One turn or mirror swaps these rows in pairs. Which row does each one swap with?
The rows were stretched afterwards, more along some directions than others.
Luf: -25.3; 1.4; -15.1; 30.8; 7.9; 8.5; -32.9; 8.7; -16.1; 4.6; 5.2; 3.7; 0.5; 0.4; -14.1; 22.5; 0.0; 0.0; -33.5
Ziraf: 3.6; -25.4; -0.9; 33.2; 19.2; 39.8; -26.3; 11.0; -13.3; -22.1; 11.0; -5.9; 1.3; 8.2; 3.9; 20.4; -5.8; 27.5; -15.3
supus: -6.4; -37.7; -18.3; 14.4; 7.8; 13.7; -19.9; 15.3; -8.5; 3.7; 1.3; 7.4; 14.7; 0.5; -4.9; 13.1; -4.3; 16.4; -26.9
kov: -28.7; 7.1; 7.9; 49.1; -1.7; 23.5; -13.0; 7.0; 2.9; -36.1; -3.5; -21.5; 12.3; -9.3; -0.9; 5.4; -15.5; 11.3; -12.6
bag: -31.9; -25.8; -16.7; 50.0; 7.0; 18.6; -32.0; -4.7; -5.5; -16.9; -3.0; -10.4; 17.0; -12.0; 2.3; 20.5; -6.7; 7.4; -25.0
lal: -25.7; -25.0; -6.5; 22.5; 0.5; 7.9; -38.7; -6.7; -19.7; -6.4; 2.6; -10.1; 27.6; -9.9; 16.9; 1.6; -0.9; 11.3; -22.9
Bez: -28.7; -25.7; -2.8; 22.7; 5.3; 26.8; -33.8; 6.4; -25.3; -2.3; 4.2; -8.2; 25.7; 4.9; 8.5; 10.0; -9.4; 19.8; -29.7
vule: -8.8; -33.8; -23.4; 15.6; 11.5; 15.4; -17.5; 15.1; -12.7; -2.9; 5.0; 10.4; 5.2; 2.2; -4.1; 16.3; -13.8; 17.3; -31.5
musub: -17.9; 5.1; -18.9; 47.5; 1.4; 11.3; -14.3; 18.9; -9.7; -21.9; -7.1; -8.7; -10.5; -14.2; 0.4; 10.1; -12.3; 13.3; -24.4
Lop: -21.8; -9.6; -13.2; 51.4; 3.1; 12.8; -11.0; 14.9; -9.0; -34.2; -6.7; -16.7; -2.6; -9.9; 5.2; 15.3; -12.9; 12.2; -17.3
Zap: -37.4; -13.5; 4.4; 47.7; 6.6; 12.9; -29.8; -0.1; -11.3; -28.6; -3.2; -16.4; 23.9; -10.0; 3.5; 11.5; -11.4; 16.1; -15.3
sud: -33.5; 6.0; -3.8; 39.9; 15.5; -3.7; -12.1; 27.2; -10.5; -28.3; -2.1; -12.3; -9.1; -10.7; -9.8; 28.0; -5.9; 13.1; -13.3
bedir: -31.1; -30.3; -15.1; 50.8; 2.5; 15.2; -38.8; -0.1; -3.7; -14.3; -3.3; -7.6; 24.5; -17.7; 0.6; 15.5; -3.1; 5.3; -26.9
gerob: -22.4; -2.6; -15.2; 27.1; 12.9; 17.7; -22.0; 0.5; -13.1; -17.3; 13.9; -6.0; -2.9; -1.9; -1.2; 13.0; -14.1; 5.1; -32.9
nopuz: -23.6; -16.7; -12.9; 29.9; -5.7; 0.1; -39.2; -6.6; -16.5; -0.1; -0.7; -5.8; 28.0; -14.6; 17.8; -4.2; 2.8; 11.2; -24.6
vov: -27.7; -11.3; -25.0; 26.3; 13.5; 19.0; -19.8; 0.8; -22.7; -20.6; 13.3; -5.5; 0.1; -1.7; 4.8; 13.5; -20.2; 6.0; -33.5
zino: -26.3; -1.3; -11.1; 33.5; 12.7; 6.3; -34.7; 15.4; -14.8; -1.0; 5.1; 1.0; -0.8; -0.4; -13.7; 25.4; 1.9; 1.0; -30.7
safa: -26.9; -27.8; -12.5; 48.1; 3.6; 18.2; -39.9; -7.4; -5.2; -14.1; -1.5; -6.3; 19.5; -12.4; 7.5; 15.7; -6.1; 10.0; -24.0
tez: 4.6; -17.2; 8.8; 34.1; 20.0; 38.3; -23.2; 23.9; -16.0; -28.8; 13.2; -8.9; 3.7; 5.6; 5.3; 21.1; -8.7; 28.8; -8.2
fim: -21.5; -12.0; -13.3; 28.4; 15.6; 19.0; -22.7; -1.8; -20.2; -18.5; 15.5; -7.7; 6.5; 0.1; 11.9; 12.8; -15.5; 14.6; -27.6
Merub: 8.6; -27.7; 9.0; 24.9; 19.1; 45.4; -20.4; 15.0; -8.4; -26.7; 16.5; -5.0; 0.4; 9.7; 4.5; 11.8; -13.3; 28.5; -13.7
mab: -28.1; -27.4; -1.6; 24.8; 9.9; 35.7; -33.8; 13.0; -23.3; -8.9; 4.8; -9.9; 24.5; 6.3; 6.4; 7.4; -11.8; 23.2; -32.5
Golip: -23.8; 4.1; -16.6; 55.1; -0.5; 22.0; -17.9; 9.7; -7.1; -36.3; -7.2; -13.0; -5.3; -12.7; 5.0; 1.0; -15.2; 14.7; -27.7
fego: -19.0; -31.7; -14.4; 21.9; 3.6; -5.0; -33.7; -8.1; -16.6; -12.0; 12.3; -4.1; 0.4; -10.0; 11.6; 23.9; 1.5; 3.6; -18.4
nipig: -11.6; -20.3; -4.4; 23.2; -2.1; 12.2; -46.5; -6.5; -11.4; 2.2; 9.2; -2.3; 24.7; -7.4; 12.0; 0.3; 4.9; 8.8; -22.1
rosel: 0.0; -26.3; 9.7; 28.5; 24.8; 28.5; -21.8; 14.1; -18.6; -33.5; 15.3; -10.6; -2.0; 9.4; 16.0; 25.6; -10.3; 30.7; -5.7
nobul: -22.0; -0.5; -17.1; 47.4; 1.9; 20.0; -7.7; 8.5; -12.2; -40.3; -3.4; -21.2; -2.4; -10.0; 6.4; 6.6; -24.0; 9.0; -23.7
ner: -23.4; -8.2; -10.9; 51.1; 5.9; 18.2; -13.7; 20.2; -12.4; -39.1; -5.1; -11.6; 1.2; -8.0; 0.4; 10.2; -14.4; 10.6; -17.0
git: -25.9; 3.2; -14.0; 50.1; 4.2; 10.1; -20.0; 16.8; -17.4; -27.9; -6.8; -11.8; -1.2; -5.2; 4.0; 10.6; -11.7; 14.8; -20.3
Pasov: -26.3; -27.8; 14.0; 29.8; 8.0; 25.1; -26.3; 15.5; -5.0; -26.3; -0.5; -12.3; 22.4; 0.9; 3.2; 0.8; -6.6; 29.0; -13.6
gamo: 7.8; -24.4; 6.0; 24.9; 18.3; 29.2; -27.8; 5.2; -15.3; -23.7; 15.1; -9.5; 5.5; 7.3; 9.3; 19.2; -6.5; 20.7; -7.6
lada: -16.5; -20.6; -3.9; 12.2; 14.2; 2.4; -10.3; 18.4; -22.8; -16.6; -0.5; -1.8; 11.6; 1.6; -2.2; 20.1; -4.6; 15.6; -5.4
doku: -16.3; -13.6; -18.2; 28.7; 9.3; 32.7; -39.1; -5.4; -10.4; -14.9; 18.5; 0.2; -7.0; -6.4; -3.9; 12.0; -8.3; 16.0; -37.5
seza: 0.5; -16.6; 14.5; 31.8; 19.9; 38.1; -24.1; 20.3; -17.0; -27.7; 15.2; -12.8; 4.7; 15.3; 13.3; 17.7; -14.0; 36.6; -9.0
fosit: -26.3; -23.1; -9.4; 25.7; -0.7; -11.4; -28.3; 1.2; -6.5; -18.4; 8.2; -5.5; -3.0; -13.0; 4.0; 16.9; -3.3; 2.6; -18.6
sugel: -17.8; -10.4; -1.4; 18.1; 7.0; -6.1; -7.5; 28.2; -16.4; -12.2; -1.3; -4.9; 11.0; -5.4; -3.5; 14.7; -12.1; 20.9; -15.2
bufu: -8.1; -40.6; -21.0; 16.6; 14.6; 18.7; -21.9; 19.8; -12.2; -2.2; 7.3; 9.4; 12.8; -0.7; -8.5; 18.1; -7.7; 15.5; -31.1
gotev: -5.0; -39.1; 6.6; 28.8; 25.1; 37.1; -27.7; 6.2; -18.0; -28.5; 13.3; -6.0; 4.5; 12.8; 13.4; 19.3; -11.6; 28.7; -8.7
mub: -15.1; 9.2; 0.2; 32.5; -1.6; -5.4; -14.3; 24.3; -7.8; -14.4; -1.9; -6.0; 1.8; -13.6; -5.1; 13.5; -3.3; 19.1; -13.4
Moru: -13.8; -7.0; -25.4; 35.1; -0.5; 35.7; -35.7; -12.1; -3.5; -13.1; 16.2; -0.4; -8.6; -8.3; -4.5; 5.1; -9.6; 8.5; -44.7
Bolim: -28.3; -6.6; -19.8; 50.3; 6.1; 5.4; -16.5; 9.5; -17.3; -32.9; -8.4; -12.8; -5.0; -18.2; 4.3; 17.1; -10.2; 4.8; -16.9
toso: -35.8; -21.4; 5.1; 40.8; 11.1; 17.0; -20.5; 2.5; -16.7; -39.4; 2.0; -15.3; 15.8; -1.5; 8.2; 14.2; -15.6; 22.1; -10.8

bufu is swapped with bedir
zino is swapped with mab
nobul is swapped with gamo
Ziraf is swapped with Lop
Pasov is swapped with sud
lada is swapped with kov
nipig is swapped with vov
Luf is swapped with Bez
mub is swapped with toso

